In the data rows, 128 means zero.
Some points:
84 101 115 126 127 122 98 128 79 122 201 126 110 138 169 143 107 143 144 110 82 126 132 148 110 131 145 98 155 130 145 158 174 139 145 133 122 108 145 92 126 146 127 117 105 133 148 159 137 131 123 142 170 140 150 135 128 134 105 105 89 126 137 99
123 126 143 119 108 112 152 194 116 117 117 153 130 151 125 107 138 91 120 140 112 148 150 158 96 101 119 105 43 137 135 105 107 123 140 120 73 115 86 130 165 105 141 121 112 151 140 106 148 144 131 133 148 98 175 147 132 132 119 88 164 173 101 142
132 137 87 116 145 152 116 121 191 130 135 96 111 142 174 150 149 132 136 118 112 140 172 138 142 137 106 117 172 110 133 108 137 97 101 118 104 95 121 112 133 102 141 121 147 137 133 100 161 80 88 95 110 142 149 130 175 141 108 109 152 106 127 128
137 119 146 118 88 79 139 132 176 111 115 161 136 93 98 100 128 81 132 97 133 89 135 144 111 163 100 98 117 175 126 158 143 130 79 97 96 157 102 127 68 137 133 124 112 125 144 147 127 138 171 94 145 133 130 125 167 99 139 159 106 151 139 147
183 107 108 122 147 95 112 113 97 164 154 104 145 122 118 114 128 108 150 165 171 124 107 114 127 143 86 191 103 68 121 143 123 102 151 115 142 121 106 155 121 129 103 156 171 101 167 142 145 155 161 127 136 136 136 148 112 113 112 130 98 82 132 120
131 131 138 157 107 144 91 151 137 122 106 154 120 105 136 113 121 141 122 114 124 101 109 124 176 118 106 112 57 165 189 86 165 141 138 132 139 111 184 114 129 123 117 182 149 124 150 120 153 138 76 122 136 140 142 129 124 88 117 133 125 156 146 158
170 137 135 105 141 112 134 119 96 139 104 122 129 160 99 95 131 147 86 114 127 119 132 78 186 101 104 119 150 111 136 136 135 127 149 146 135 87 99 125 149 142 172 102 103 107 108 106 102 133 162 81 129 173 119 147 105 110 176 139 96 119 155 123
147 134 68 139 161 136 115 122 156 139 123 128 133 156 116 141 125 130 91 113 146 94 113 159 94 98 135 143 151 122 140 109 108 136 150 141 114 138 134 107 174 146 114 137 117 134 94 183 147 104 132 156 124 156 90 145 136 121 133 139 152 161 103 155
97 181 89 176 101 113 123 148 85 150 79 119 138 87 173 167 142 122 126 128 147 167 117 154 119 124 153 138 160 120 119 127 111 143 126 99 143 140 94 106 127 140 163 121 121 128 147 131 131 137 133 151 109 149 113 146 132 114 133 139 125 84 146 131
113 151 127 82 157 100 162 120 167 96 125 152 120 132 153 153 148 178 135 149 85 155 139 191 149 106 101 86 113 127 101 123 144 138 110 140 140 130 192 117 135 118 117 148 154 116 139 121 117 168 174 134 139 98 101 128 117 126 118 141 135 110 128 136
127 161 136 98 95 100 122 147 115 117 161 100 99 126 101 136 115 145 151 128 158 163 92 149 128 146 148 130 164 143 126 139 139 121 135 108 124 108 155 137 144 106 98 148 103 130 110 93 128 108 134 114 76 146 98 107 94 146 75 121 133 157 121 126
130 108 179 134 151 162 129 121 114 139 125 164 142 99 120 137 136 154 137 127 149 167 117 110 127 153 129 133 157 101 183 76 121 109 135 109 109 141 148 114 140 113 130 76 140 125 125 145 120 110 180 182 107 147 154 124 174 143 102 156 110 127 137 125
150 125 104 115 87 182 136 131 149 109 115 137 116 127 114 103 91 121 116 147 111 175 131 122 96 157 101 97 86 134 145 129 146 145 92 143 131 180 93 165 155 143 107 154 106 103 145 144 90 85 130 98 141 87 107 158 134 114 144 98 122 140 174 113
139 128 143 136 161 130 163 102 127 104 115 96 144 132 115 125 103 131 98 129 124 169 114 91 143 115 188 194 119 148 110 153 131 84 130 78 125 129 132 105 82 107 156 162 94 135 171 139 127 103 124 105 157 154 111 125 132 145 155 136 143 129 109 118
98 117 101 92 117 156 146 120 116 129 138 104 111 119 105 77 137 127 135 174 139 100 123 122 145 91 114 148 154 152 140 125 114 149 149 100 124 128 101 174 58 109 151 137 158 163 105 141 119 133 118 149 73 131 122 126 121 123 184 114 108 132 138 83
118 159 158 100 120 116 107 109 159 171 189 131 124 127 149 124 162 96 107 123 118 117 47 107 115 126 162 159 152 89 139 125 136 128 143 152 143 152 116 136 144 108 131 107 82 139 117 113 135 161 120 128 115 100 140 99 137 113 169 142 124 99 133 128
144 58 144 167 137 119 117 110 122 89 118 132 123 148 59 160 109 129 130 145 108 88 122 167 155 113 166 148 125 80 129 135 96 143 97 114 144 172 84 147 131 126 162 112 150 104 150 107 115 118 103 112 100 139 125 101 125 150 151 107 115 120 109 111
133 87 133 142 129 131 125 152 153 117 77 150 136 104 107 124 173 142 168 118 127 167 138 121 84 155 81 103 129 110 103 123 147 140 137 159 171 126 158 101 111 142 125 141 106 136 94 122 120 165 81 136 178 125 133 75 122 142 130 55 156 139 109 129
104 130 118 105 108 146 131 92 91 102 133 127 146 63 142 131 155 138 120 119 161 112 126 121 158 112 169 119 127 120 98 147 91 144 113 155 140 61 93 115 136 114 79 70 147 114 125 160 129 107 125 102 135 110 143 119 106 116 114 131 163 133 129 137
112 86 149 141 152 143 161 97 131 131 91 108 117 173 119 111 84 100 186 151 150 112 97 134 145 102 153 150 127 152 102 132 122 116 163 158 143 141 100 123 122 181 127 165 120 121 93 99 144 119 142 107 121 107 161 139 145 139 152 180 140 104 138 121
162 173 137 91 141 112 99 105 109 112 119 116 136 162 160 167 128 121 98 137 171 107 150 98 123 158 151 116 144 162 123 122 147 138 146 124 129 172 130 143 101 144 90 72 138 125 111 87 153 137 103 180 154 129 132 147 114 158 127 130 128 132 109 134
106 160 120 181 154 103 149 152 110 173 166 132 137 181 128 119 102 132 133 140 147 119 141 115 109 138 105 143 145 148 143 152 73 149 85 153 115 99 175 111 143 118 112 96 167 137 131 122 124 101 110 145 141 98 96 83 128 113 131 137 137 142 148 136
135 133 150 137 107 157 109 136 145 146 144 176 119 131 137 135 140 128 125 107 109 115 218 92 112 145 136 136 109 135 77 131 139 113 132 134 111 108 160 119 150 170 139 148 123 135 136 163 97 162 108 142 66 104 131 140 85 137 89 144 139 120 90 109
95 122 144 173 132 151 133 150 131 143 120 84 149 94 155 139 121 135 126 80 62 97 150 114 121 140 113 88 112 136 111 130 123 116 124 144 153 154 162 197 127 105 138 154 146 148 89 122 101 134 144 135 162 131 113 150 125 152 87 138 110 132 114 164
There is one direction along which these points spread out most. For each point below, how far along it does it lie, from 0 to 99? The average is 50, and the first point in the table lies past the average. One standard deviation of the points above along it is 16.
132 137 87 116 145 152 116 121 191 130 135 96 111 142 174 150 149 132 136 118 112 140 172 138 142 137 106 117 172 110 133 108 137 97 101 118 104 95 121 112 133 102 141 121 147 137 133 100 161 80 88 95 110 142 149 130 175 141 108 109 152 106 127 128 57
84 101 115 126 127 122 98 128 79 122 201 126 110 138 169 143 107 143 144 110 82 126 132 148 110 131 145 98 155 130 145 158 174 139 145 133 122 108 145 92 126 146 127 117 105 133 148 159 137 131 123 142 170 140 150 135 128 134 105 105 89 126 137 99 59
131 131 138 157 107 144 91 151 137 122 106 154 120 105 136 113 121 141 122 114 124 101 109 124 176 118 106 112 57 165 189 86 165 141 138 132 139 111 184 114 129 123 117 182 149 124 150 120 153 138 76 122 136 140 142 129 124 88 117 133 125 156 146 158 71
147 134 68 139 161 136 115 122 156 139 123 128 133 156 116 141 125 130 91 113 146 94 113 159 94 98 135 143 151 122 140 109 108 136 150 141 114 138 134 107 174 146 114 137 117 134 94 183 147 104 132 156 124 156 90 145 136 121 133 139 152 161 103 155 48
137 119 146 118 88 79 139 132 176 111 115 161 136 93 98 100 128 81 132 97 133 89 135 144 111 163 100 98 117 175 126 158 143 130 79 97 96 157 102 127 68 137 133 124 112 125 144 147 127 138 171 94 145 133 130 125 167 99 139 159 106 151 139 147 56
127 161 136 98 95 100 122 147 115 117 161 100 99 126 101 136 115 145 151 128 158 163 92 149 128 146 148 130 164 143 126 139 139 121 135 108 124 108 155 137 144 106 98 148 103 130 110 93 128 108 134 114 76 146 98 107 94 146 75 121 133 157 121 126 49
112 86 149 141 152 143 161 97 131 131 91 108 117 173 119 111 84 100 186 151 150 112 97 134 145 102 153 150 127 152 102 132 122 116 163 158 143 141 100 123 122 181 127 165 120 121 93 99 144 119 142 107 121 107 161 139 145 139 152 180 140 104 138 121 29
150 125 104 115 87 182 136 131 149 109 115 137 116 127 114 103 91 121 116 147 111 175 131 122 96 157 101 97 86 134 145 129 146 145 92 143 131 180 93 165 155 143 107 154 106 103 145 144 90 85 130 98 141 87 107 158 134 114 144 98 122 140 174 113 61
